One turning vector, and how many steps it has turned:
The counts run from 0 to 190.
[135 130 142  97 109 151 145 126 180 111 108 150 154 159 138 103 126 171
 123 103 108 126 105 140 121 103 165  96 122 103 123 160 139 154 136 137
 188  87 114  90 142 190 164  94 140 118 105 133 120 137 143 156 167 102
 144 147 137 138  86 109 137  87 178 138 137 105 111 157 139 113 109 155
 127 105 115  90 177 173 162 130] -> 105
[160 146 161  88  91 118 165 144 184 118 139 163 140 153 136 117 151 139
 154  84 108 128 112 134 127  98 152  72 116 102 131 178 127 114 132 133
 161  89 103  75 129 185 168 103 102  97 113 135 111 128 147 147 156 128
 150 133 138 131  75 133 152  76 181 132 128 124  96 146 147 123 121 138
 123 149 131  87 173 159 146 150] -> 29
[127 133 136  90  71 152 164 134 161 111 139 126 132 161 139  98 125 161
 136 107 107 143 102 130 120 102 157  63 126 119 129 144 155 125 116 140
 178  87 100  74 159 167 150 110 148 105  98 131 127 123 128 159 162 102
 155 135 149 124  83  99 139  72 181 123 125 121 125 155 149 120 125 158
 129 132  96  86 169 163 161 132] -> 10
[133 151 169  97  89 161 168 132 152 156 119 112 118 161 147 125 105 154
 105 121  99 141  87 156 123  77 153  53 123 131 157 176 136 128 117 145
 163  99  97  72 150 151 135 126 160 115  88 109 103 146 106 130 173 117
 142 123 161 120 138 124 131  95 185 115 128 147 130 147 133 135 146 148
 142 125  94  80 171 149 134 144] -> 14
[151 141 144 101  84 144 126 130 157 131 126 110 150 171 168 107 166 165
 117 123 111 126 121 143 104 111 147  59 139 135 178 156 135 130 133 143
 166  79 109  50 149 164 107 151 104 128 113 128 126 165 101 125 160 132
 114 144 151 119 109 126 154 111 185 113 128 112 145 129 150 117 113 134
 115 116 117 105 184 148 182 127] -> 57
[129 157 211 107 100 139 172 130 161 148 120 147 127 158 142 126 146 153
 111 110 110 123 134 162 131  74 165  53 148 117 166 191 108 148 148 143
 152  82 114  86 138 150 147 136 107 129 105  89  94 139 122 119 162 128
 114 139 166 115 151 121 125 108 184 122 120 160 111 126 129 130 142 106
 120 144 121  91 158 145 144 165] -> 167
[143 149 181 102 117 143 150 118 176 163 131 127 142 148 147 129 135 143
 120  99 119 125 107 154 128  68 155  53 131 119 165 175 122 134 147 150
 137  85  99  83 149 160 158 144 129 132  98  97  84 145 130 117 176 132
 140 115 154  95 128 131 155 107 180 134 117 144 110 139 142 124 157 119
 134 144 128  87 175 162 105 170] -> 149
[136 140 166  91  72 138 133 143 187 101 131 141 161 149 146 106 166 146
 154 108 117 136 129 121 111 118 126  68 132 107 127 167 125 123 130 149
 164  82 121  59 128 172 150 133  79 118  98 125 126 122 145 121 151 125
 147 128 146 124  87 129 140  81 192 119 125 118 106 129 165 124 111 121
 122 161 134  99 181 163 158 130] -> 159
[151 135 164 101 106 158 164 116 157 150 120 115 153 176 137 125 104 160
 101 107 100 143  92 149 127  81 170  69 106 127 158 174 128 145 141 150
 176 108 111  98 147 166 150 107 160 141  96 113  96 141 118 165 178 108
 130 154 149 132 139 105 143 100 179 137 136 131 130 152 127 140 144 148
 130 123  98  73 164 168 130 142] -> 109
[117 137 176  90 105 145 154 133 183 134 137 150 137 129 144 128 123 148
 117 120 123 130  99 158 125  68 159  71 147 108 121 186 148 142 134 143
 171 111 115  75 149 160 169 134 121 123  96  97 101 127 151 112 167 118
 147 114 147 128 114 131 134 103 187 121 134 154  96 138 151 122 148 131
 147 140 126  79 186 148 123 155] -> 143
[118 144 190  90  88 155 124 120 157 147 129 107 155 165 156 123 166 158
 122 125 115 124 113 160 123 104 131  76 131 119 136 160 113 136 163 170
 174  85 132  80 131 154 155 129  99 158  85  84 123 147 135 110 154 121
 135 157 159 110 162 117 163 118 187 105 130 134 106 127 158 125 135  95
 147 140 112  90 158 145 120 126] -> 78
[158 155 188  92  85 137 180 144 166 145 135 142 134 155 135 138 132 135
 122 106 106 133 109 151 135  74 160  55 121 116 141 196 118 121 141 151
 152 119 112  83 126 156 162 124 117 117 100 113  99 136 127 134 153 125
 135 126 141 132 125 138 134  91 185 127 127 159  99 140 143 146 145 143
 127 155 105  72 169 138 126 154] -> 31
[115 153 144  91  85 131 118 131 179 122 137 147 152 160 159 128 186 139
 156 113 133 125 110 139 119 106 156  73 154 126 138 160 123 123 162 155
 160  62 112  78 147 187 161 138  92 111  90 121 107 133 149 113 156 144
 145 140 172  93 110 108 143 104 186 117 127 134  91 128 149 116 116 111
 132 128 139  92 172 150 132 124] -> 41
[101 140 194  96  93 147 149 133 164 134 119 141 151 159 166 106 137 162
 114 118 124 130 119 161 132 107 149  80 135 105 123 168 104 168 147 170
 165  99 126  97 139 154 171 105 110 151  83  97 125 122 150 134 156  94
 148 169 164 123 150 139 138 108 191 128 136 145 111 134 156 128 130 128
 133 147 132  88 170 156 139 141] -> 84
[134 154 159 116 108 125 117 145 188 131 128 155 144 161 167 143 161 132
 145 108 122 119 101 130 136 105 135  80 122 109 126 179 109 142 147 151
 160  97 105  72 147 158 173 116 100 118 106 118 112 143 143 128 160 135
 158 132 148 112 120 150 139 106 202 141 130 145  92 145 161 122 127 137
 139 157 129  76 187 163 130 140] -> 24
[150 143 149  76  79 138 160 126 163 140 143 133 131 156 153  90 156 158
 131  96 115 133 121 142 111 102 152  51 135 121 167 153 135 121 128 136
 147  69  92  64 145 171 135 137 114 118  99 128 115 142 122 135 161 110
 133 130 155 115  78 126 155  83 157 110 116 109 142 137 140 116 118 136
 120 138 137 110 176 146 170 151] -> 52
[139 138 165  84  86 158 125 120 165 134 135 123 155 168 146 104 182 170
 142 109 104 124 135 150 109 124 140  84 116 120 156 132 127 119 152 155
 172  49 130  76 123 180 148 133 102 132  91 114 126 153 125 127 162 123
 128 155 159 111 118 100 174  94 174 103 120  98 113 127 142 117 117  98
 132 114 121 107 160 150 141 123] -> 76
[136 142 180  93 116 150 171 117 158 158 118 136 144 161 138 132 111 158
 103 110 111 133  94 165 138  81 170  76 109 114 134 185 119 147 143 152
 175 110 113 104 139 161 176  95 153 140  96 100  97 140 132 149 170 106
 140 148 145 122 142 117 145  99 175 136 132 137 112 150 133 126 152 139
 143 126 110  64 166 163 120 152] -> 108
[135 130 159  84  85 157 165 130 170 104 133 134 128 145 147  82 129 174
 125 104 105 130 128 155 103 115 157  79 138 110 147 141 145 132 117 133
 174  75 119  74 133 169 145 119 119 117  90 119 136 138 143 134 153  91
 129 143 159 133  96 116 156  83 183 115 131 100 128 148 160 111 111 138
 139 125 135 109 168 160 175 143] -> 182
[127 145 182 114 103 139 112 139 169 144 134 144 153 152 180 138 176 153
 118 129 126 104 119 157 126 100 141  73 135 112 143 176 113 157 160 153
 161  95 117  69 144 155 152 140  83 144 103 102 115 155 144 102 154 129
 130 141 159 117 137 148 150 124 201 112 129 141 109 125 166 121 131 116
 138 141 131  88 183 141 149 130] -> 60
[157 146 162  96  78 146 189 126 146 137 142 121 141 157 162  91 116 151
 107 110 124 149 124 151 110  76 168  43 133 138 163 169 139 132 135 146
 149 105 110  72 152 140 134 134 129 137  89 125 109 132 119 147 159 104
 127 139 168 128 119 123 137 107 176 127 130 144 140 132 154 138 140 165
 115 153 126  93 173 138 163 158] -> 50
[141 143 177  99  75 156 174 148 156  98 110 124 146 164 139  90 125 155
 111 118 109 144 133 133 104  90 165  49 143 120 141 177 143 134 128 144
 173  97 123  76 124 158 120 135 108 115 107 126 113 127 115 127 157 105
 118 139 162 150 112 123 115  89 184 126 141 132 120 127 145 135 120 148
 105 141 119  85 172 160 177 140] -> 163
[125 135 182 102  79 149 162 134 166 121 150 137 136 142 167 120 127 161
 121 119 106 120 105 171 123  81 152  74 141 115 128 160 135 134 142 147
 173 110 128  76 146 134 163 127 111 148  81  96 130 131 139 118 143 100
 137 152 163 124 140 127 157 113 202 108 132 151 105 131 190 137 141 126
 154 157 123  87 162 135 150 141] -> 179
[116 146 156  79  83 137 108 133 176 140 129 136 157 166 150 114 166 146
 154 125 119 139  93 123 136 127 122  82 112 115 121 161 120 130 142 169
 170  79 108  74 144 183 156 110 110 118  86 114 130 129 143 127 169 133
 180 134 140 109 115 125 154  88 187 115 128 112  97 147 138 110 124 116
 136 130 116  82 185 154 122 114] -> 118
[121 146 159 107  92 129 123 135 172 148 157 143 146 152 163 151 161 149
 137 129 122 125  80 142 142  83 132  68 134 122 125 183 141 131 152 156
 176 104 103  58 159 158 162 140 115 122 104 107 118 135 129 128 155 146
 159 123 137 104 121 116 133 106 196 112 120 158  97 133 158 134 141 118
 143 144 104  66 175 131 129 132] -> 137
[121 146 177  80  92 149 122 122 172 142 134 126 152 165 145 125 172 164
 140 119 109 119 119 156 121 119 133  83 130 116 149 153 118 131 159 160
 171  65 121  88 121 174 168 134  97 141  81  91 125 149 137 112 157 128
 135 162 156 108 144 123 173 102 180  99 128 117 107 132 147 120 127  90
 143 126 125 102 164 146 123 123] -> 77
[143 153 171 100  92 150 136 123 157 173 121 105 152 183 148 136 134 145
 130 124 107 137  84 148 145  95 133  67 100 132 148 170 113 128 152 175
 167  98 111  81 148 154 157 119 142 144  82  98 115 158 113 140 164 134
 160 144 142 106 157 115 160 110 179 122 125 142 115 141 136 135 149 123
 139 129  89  72 166 155 101 133] -> 114
[123 135 133  88  91 143 135 133 185 104 140 147 147 145 144 112 144 160
 144 109 126 133  97 127 115  88 154  79 140 109 126 170 159 129 134 132
 182  93 105  67 152 184 158 137 114 102  95 122 117 123 154 124 165 125
 148 119 142 123  70 111 135  85 184 125 131 122 103 150 157 112 120 134
 133 127 123  79 183 158 155 141] -> 141
[140 149 140 112 105 130 111 140 184 121 116 145 149 168 165 134 163 134
 158 104 117 119 104 117 124 113 138  76 120 111 136 166 117 136 139 148
 159  83  94  56 153 174 158 111 104  98 114 127 121 148 146 130 165 145
 155 126 152 115 102 132 142  93 205 146 120 114 100 152 159 113 112 133
 133 140 131  84 187 182 144 134] -> 23
[134 167 177  95  86 141 140 135 158 143 128 119 145 172 141 144 159 143
 128 124 117 128 103 159 126  74 159  58 136 140 162 178 122 127 161 151
 161  87 107  83 135 165 139 146 111 122  95 103  94 157 116 111 159 143
 127 127 167 107 152 117 133 117 187 110 123 158  95 126 131 143 149 113
 132 135 111  76 164 134 117 136] -> 37
[128 149 180 108  95 131 132 127 169 144 142 150 140 165 162 145 187 153
 139 107 108 109 132 158 126  91 147  69 139 114 158 155 120 135 155 153
 156  56 119  78 157 158 163 129 105 134 110  90 109 139 131 129 154 139
 129 158 161  82 131 117 154 118 193 121 106 143 103 121 155 124 127  93
 134 144 126 103 149 146 146 144] -> 172
[138 143 185  86  92 131 154 131 167 168 143 142 114 141 167 116 162 154
 116 110 113 117 116 170 125  92 139  55 129 118 171 166 114 134 141 149
 139  78 101  67 141 153 147 143  98 128  97  95 114 155 120 110 158 125
 131 126 158 107 125 145 163  98 175 109 112 138 131 131 143 120 145 120
 132 140 131  99 172 127 136 148] -> 54
[130 131 184  96 113 139 159 120 181 156 122 163 134 150 136 130 137 163
 125  98 117 123  98 159 138  86 163  94 115 100 132 169 117 159 142 144
 175  91 106  98 139 174 193  90 136 131  95 103 112 141 152 154 168 100
 146 146 144 120 123 121 151  89 176 135 126 129 101 160 129 108 140 128
 138 126 124  77 175 159 112 153] -> 107
[140 140 153  79 104 137 135 111 173 159 128 132 146 168 131 115 164 152
 142  91 111 132  99 143 138 113 137  84  98 114 153 146 118 121 141 151
 166  68  99  81 142 182 173 106 139 120  96 109 107 147 135 152 173 130
 154 141 138 101 116 109 173  77 170 126 118 104 113 152 127 106 131 120
 136 130 112  95 172 166 115 134] -> 112
[147 150 134 111  79 141 124 126 159 135 134 124 152 180 157 132 165 151
 132 116 113 137  94 124 119 102 147  61 130 140 164 163 147 115 147 144
 176  81 105  60 177 170 124 138 131 109 122 127 107 140 103 162 165 147
 142 143 141 108 101  90 136  99 190 126 117 122 127 135 136 134 118 137
 104 120  94  83 166 147 168 124] -> 134
[116 128 178 110 108 148 132 132 169 137 124 154 148 154 163 136 132 164
 105 130 113 120  86 155 139  89 148  88 126 106 108 183 124 162 152 154
 193 123 124  83 148 156 172 103 123 144  94 102 123 138 136 132 156 109
 149 151 139 140 143 128 135 112 206 121 146 149 103 151 160 123 133 131
 145 127 105  62 175 149 138 130] -> 102
[125 149 200  89  96 141 179 127 147 177 132 144 126 162 161 117 139 161
 105 104 112 127 118 177 139 101 141  59 114 106 150 169 103 157 133 158
 161  91 108  89 149 139 165  96 135 148 106  89 118 145 121 153 164 105
 136 159 153 119 151 130 149 102 177 123 122 138 131 137 134 122 142 126
 125 146 111  94 158 141 141 152] -> 90
